[[-42 -46 -43  -4   1]
 [-14 -36 -10 -13 -13]
 [ 14 -17   1 -13   8]
 [ 42 -17  12  13  28]]
->
[[-42 -46]
 [-14 -36]]

[[-40  46 -48]
 [-43 -47 -49]
 [ 43  47  51]
 [-48 -46   8]]
->
[[-40  46]
 [-43 -47]]

[[-44  11 -16 -21]
 [  2  33  14  32]
 [ 19 -32  -3 -24]
 [ -8  18   2   1]
 [  2  33  15  31]]
->
[[-44  11]
 [  2  33]]

[[ 45 -10]
 [-45  22]
 [  4  -7]
 [ 36 -18]]
->
[[ 45 -10]
 [-45  22]]

[[-46 -23  15 -50]
 [ 37  -4  19  20]
 [  6  30 -23  38]
 [-30   0 -29  46]]
->
[[-46 -23]
 [ 37  -4]]

[[ 13 -21]
 [-38 -15]
 [-51 -18]
 [ 22  24]
 [ 26 -22]]
->
[[ 13 -21]
 [-38 -15]]

[[-47  -8]
 [-26 -14]
 [-12 -11]
 [ 16   9]
 [  7  -1]]
->
[[-47  -8]
 [-26 -14]]

[[ 33 -24  19]
 [-24  34  32]
 [ 51 -38  44]
 [ -4 -22 -33]]
->
[[ 33 -24]
 [-24  34]]

[[-49  23  34  32  37]
 [ 35 -26  31   8 -23]
 [ -4  16 -14 -32  43]
 [-31  24 -15 -46  -7]]
->
[[-49  23]
 [ 35 -26]]
---
[[ 40  45 -42]
 [  9 -31  -1]
 [-21 -33  -3]
 [ 36  32 -26]]
->
[[ 45 -42  40]
 [-31  -1   9]
 [-33  -3 -21]
 [ 32 -26  36]]

[[ -4   5 -13   5  20]
 [ 21   0  23   0 -40]]
->
[[  5 -13   5  20  -4]
 [  0  23   0 -40  21]]

[[  7  28  15  44  20 -26 -21   1  15  19]
 [ 12  10  20  19  27 -24 -12   9  18   2]
 [-30  24 -30  -8  -8   9 -43 -22  37  39]
 [-19 -22 -38 -36 -24  31   8  -2 -16  37]
 [ 12  -1  20  24  12 -11  -2  -1  -9 -18]
 [ -1  -6  21  24   4  -4  19  -7 -20 -37]
 [-40  -7 -37 -39 -32  32  10 -20 -16  40]
 [-14  27  -1  27   6 -13 -24 -22  24   5]
 [ 33 -25  -9 -36  10  18 -15  -8 -17  32]]
->
[[ 28  15  44  20 -26 -21   1  15  19   7]
 [ 10  20  19  27 -24 -12   9  18   2  12]
 [ 24 -30  -8  -8   9 -43 -22  37  39 -30]
 [-22 -38 -36 -24  31   8  -2 -16  37 -19]
 [ -1  20  24  12 -11  -2  -1  -9 -18  12]
 [ -6  21  24   4  -4  19  -7 -20 -37  -1]
 [ -7 -37 -39 -32  32  10 -20 -16  40 -40]
 [ 27  -1  27   6 -13 -24 -22  24   5 -14]
 [-25  -9 -36  10  18 -15  -8 -17  32  33]]

[[ 19  17 -15 -14]
 [  2   4 -37 -10]
 [ 14  25 -18  -3]
 [  2   1 -39  -3]
 [ 18  18 -22 -11]
 [  3  12 -15  -6]
 [  1  12 -30  -5]
 [  3  17 -18 -16]
 [ -1 -10 -24  -3]
 [ 16   7 -15 -10]
 [  5   0 -34  -1]
 [ 13  -8  -7  14]]
->
[[ 17 -15 -14  19]
 [  4 -37 -10   2]
 [ 25 -18  -3  14]
 [  1 -39  -3   2]
 [ 18 -22 -11  18]
 [ 12 -15  -6   3]
 [ 12 -30  -5   1]
 [ 17 -18 -16   3]
 [-10 -24  -3  -1]
 [  7 -15 -10  16]
 [  0 -34  -1   5]
 [ -8  -7  14  13]]

[[-39   4  -5  25  47 -31  37]
 [ 13  -3 -29  -9   8  36  -9]]
->
[[  4  -5  25  47 -31  37 -39]
 [ -3 -29  -9   8  36  -9  13]]

[[  0   9  21  18  13]
 [ -5 -50  35  17  -5]
 [  3 -20 -25  -1   2]
 [  4  -8  15  45   3]
 [  2  18  15 -55   5]
 [  2 -26  19  21  -2]
 [ -3   0 -20 -21  -6]]
->
[[  9  21  18  13   0]
 [-50  35  17  -5  -5]
 [-20 -25  -1   2   3]
 [ -8  15  45   3   4]
 [ 18  15 -55   5   2]
 [-26  19  21  -2   2]
 [  0 -20 -21  -6  -3]]

[[ 26  -5 -13 -15 -12 -16  28 -18 -33  12]
 [ 30  -9 -12 -18  -7 -27  40 -23 -42  11]
 [-18  12   8  18   4  16 -26  17  20  -9]
 [-17  -6  12   3  12   4  -5   9  21 -10]
 [-36  16  15  29   9  33 -46  29  44 -11]
 [-35   4  20  19  18  23 -30  24  42 -13]
 [-18   2  11  12  10  10 -13  12  21  -9]]
->
[[ -5 -13 -15 -12 -16  28 -18 -33  12  26]
 [ -9 -12 -18  -7 -27  40 -23 -42  11  30]
 [ 12   8  18   4  16 -26  17  20  -9 -18]
 [ -6  12   3  12   4  -5   9  21 -10 -17]
 [ 16  15  29   9  33 -46  29  44 -11 -36]
 [  4  20  19  18  23 -30  24  42 -13 -35]
 [  2  11  12  10  10 -13  12  21  -9 -18]]
